Every row has a hidden score. In each pair, how much higher is the second row's than the first's? 7 means about the same, 15 much higher and 0 much lower.
[  2  46   3 -28  53  -8  22  22  30  15]
[ 11  35  40   5  -7   9   4 -21  32  -7] >> 7
[ 36  -4  14   1 -10   0 -17  20 -31 -26]
[ 29  11  21 -10  27   5  22  23  16 -23] >> 11
[-26 -17 -47  41 -15 -46 -43  38 -26  25]
[  2 -21 -11  15  22 -14  47  10 -41  25] >> 14
[-35   4   4  -2 -20   6 -36  26  -6  21]
[ 38 -15  -5 -61   9  41  35  -6 -18   7] >> 12
[  3 -11  10  -6 -15  42  -7 -29  18 -17]
[ -5  36  43  -4 -79  49 -98 -61  13  51] >> 0
[ 21  27   5 -42  52  16  12   1   7 -25]
[ 54  19  32  -4  11  18 -21 -66  15 -33] >> 8
[ 10 -80 -39 -12  23  15  96  33 -27 -24]
[ 26  13 -35  20 -27 -37 -17 -21  15  20] >> 1
[ 29 -37  -2  -5  28 -10  41  25   3 -36]
[  2  21  12 -11  -4 -19   0  40 -17  20] >> 1
[-11 -27   2   0  38   7  58 -26  -2 -14]
[  2 -47   3  -6 -28  24  30 -25  17 -21] >> 2
[ 28 -18  -4 -24  43  22  52  29   1 -15]
[ -7  12   2   9  12  25   0 -39  11  16] >> 8
[ 19 -44 -29 -26  44 -81  40  58  -5 -51]
[ 23  26  39 -15  24  30  15 -45  73  14] >> 14
[ 19 -20 -16   7  32 -25  47  45 -15 -11]
[-44  -5 -27  79 -25 -39 -24  11   8   7] >> 6
[ 36  58  20  17   9  12 -28   7  55 -20]
[ -8   8  12 -25   6  20  13 -50  33  14] >> 8
[ 25  36  45 -10  -6  44 -28 -36  20 -15]
[ 30  -5 -17  22  38 -40  29  70 -51  -2] >> 8
[-37 -28 -39 -30   2 -39   5  14 -28 -44]
[-9 60 52  8 15 14  8 -4 -7  1] >> 13
[-13  21  -4  23 -47  -5 -51 -32  12   5]
[ -3  24  26 -19  -2  37  14 -23  14   0] >> 11
[-29  57  35   0 -36  14 -13 -16  24  33]
[  0  -5  11   6  31 -31  37   4  30 -26] >> 12
[-27 -19 -37  11 -15 -30  41  41 -35 -36]
[ -4 -46 -30 -18 -65 -44 -50 -38  17  40] >> 0
[-14  -7  -4   4 -26 -38   6  41 -22 -10]
[ -1 -51 -14  34  21 -29  33  38 -15 -20] >> 14
[ 38  19  41 -11  -7  19 -18   1  48   8]
[ -7 -29 -64  18 -66 -31 -43  33 -19  59] >> 2
[ 11  29  38 -17  -4  75 -26 -56   0  16]
[  9 -57  -5  -9 -12 -28  47 -16  14  29] >> 7
[ 11 -23  17 -22  30  14  54   0  -1 -37]
[  4  43  16  31 -77  27 -82 -44  11  94] >> 0
[ 18  -4  27   5   4  49  -8 -20 -18  -3]
[ -6  11  24  -4  21  -4   6  30 -14 -26] >> 4
[-10 -80 -67   5 -21   5  24  10 -47 -34]
[  7 -38 -57 -18  -9   3   4  39 -36 -43] >> 4
[-26 -18  -3  32 -57 -15 -29  13 -31  46]
[ 12 -16 -39 -20  21 -25  26  14  19 -31] >> 11
[ 33   4  64  -1  56  13 -11 -23   2  29]
[  1  34   6  49  -4 -51  -6  23 -46  10] >> 4
[ 26   5  59 -21  -5  35 -27  15  -1   1]
[ -7 -39 -49  67 -94 -74 -15  28 -26   9] >> 6
[-22  19  -6   7 -12   2 -18 -45  -6  -7]
[  4  43  28 -29  28   3 -21 -17  21 -19] >> 5
[ 13  16  33 -29   6  20   7  21   9  22]
[-16  73  26  19 -21  52  10 -24  15 -11] >> 12
[ -2  35  44  19  -3  35 -34 -40   5  25]
[ 43 -12 -19 -20  28   2  27  26   1  -2] >> 7
[ 37  13  20  -4 -24  36   0   8  -8  16]
[-10   8  61 -32  -9  -7 -36  16   7  41] >> 1
[  2 -16 -22 -47  35 -12  20  49 -14 -29]
[-44   8   0  14  -7 -39 -27  28 -27  -8] >> 6
[ 14 -47  19 -19  25   2  16  32   7 -50]
[ 43 -31  -6 -36  26  21  33  -5 -20 -31] >> 10
[ -1   7 -26 -21   5 -18 -12   4 -15 -47]
[  8  31  16  -8   6  60  -6 -63  32 -10] >> 14
[-27  74  28  34 -71  14 -87 -45  -7  93]
[-28  55  70  14 -87  16 -69 -48  10  40] >> 5
[-34  35 -23  11 -23  -1 -32   5  -6  26]
[ 20 -28 -24  10  -8  -5   0  51  17 -13] >> 8
[-43  28   1  11  17  18  13 -26  -5 -14]
[ -8  19 -16  18 -44 -42 -14 -16  -6  43] >> 1
[  2 -41 -17   9 -11  -4  66  14 -31   1]
[-10  22 -13  25   7   1 -29   8  -5 -16] >> 4
[ 22 -27  -9 -34   6  -1  20  16  25 -18]
[ 16 -47  -9   1  28  -1  14  39 -14 -20] >> 9
[-44 -20 -57  11 -69 -28 -28  23  13  27]
[-13  -6 -20  18  15 -23  36  36  18 -16] >> 15
[-42   2  -9  -5  44   0   7  -2  -7  -3]
[ 42 -57  -5   3 -20 -14   5  14  -8 -12] >> 3
[ 15  52  13  -8  -7  21  11 -14  17  57]
[-16 -26  11  -1   5 -43  40   8 -12 -11] >> 5
[-26  91  62   5 -76  -5 -69 -31  31  95]
[ -5  -9 -38  -8  45 -36  48  18  11 -33] >> 15
[ -3 -11  -6 -24  14  24  20   5 -15 -16]
[ 26  41  48 -29  54  38 -10 -24  41   8] >> 9
[-20  -3 -49  10 -64 -11 -29  21 -31  31]
[ 24   5 -70 -33  69 -20  38  43   6  24] >> 15
[ 23 -20  10 -31  45 -23  50  21 -13 -55]
[ -4  32  38  25 -42  68 -65 -64  14  77] >> 7
[ 19  25  16   2  -4  20 -16 -31  12 -17]
[ 29 -32  13 -12  -8  -8  12  16  -4 -24] >> 4
[  0 -36  -9  -8   3   0  22 -11  10  -1]
[ 15 -16  23 -10   6  11   9  -4  13   3] >> 6
[  7 -21 -26 -52   7 -18  23  42   9 -31]
[  7 -22 -34  -5  -1  11  44  30  12 -48] >> 13
[  6 -13  25  30  52  -1  -3 -22  -7 -35]
[  8 -52 -24  13   5  13   5 -15  12   4] >> 5
[ 24  49  35  -6  -9  25  -4 -13  20  26]
[ 53  28  19 -30   2  36  21   3  45  22] >> 8
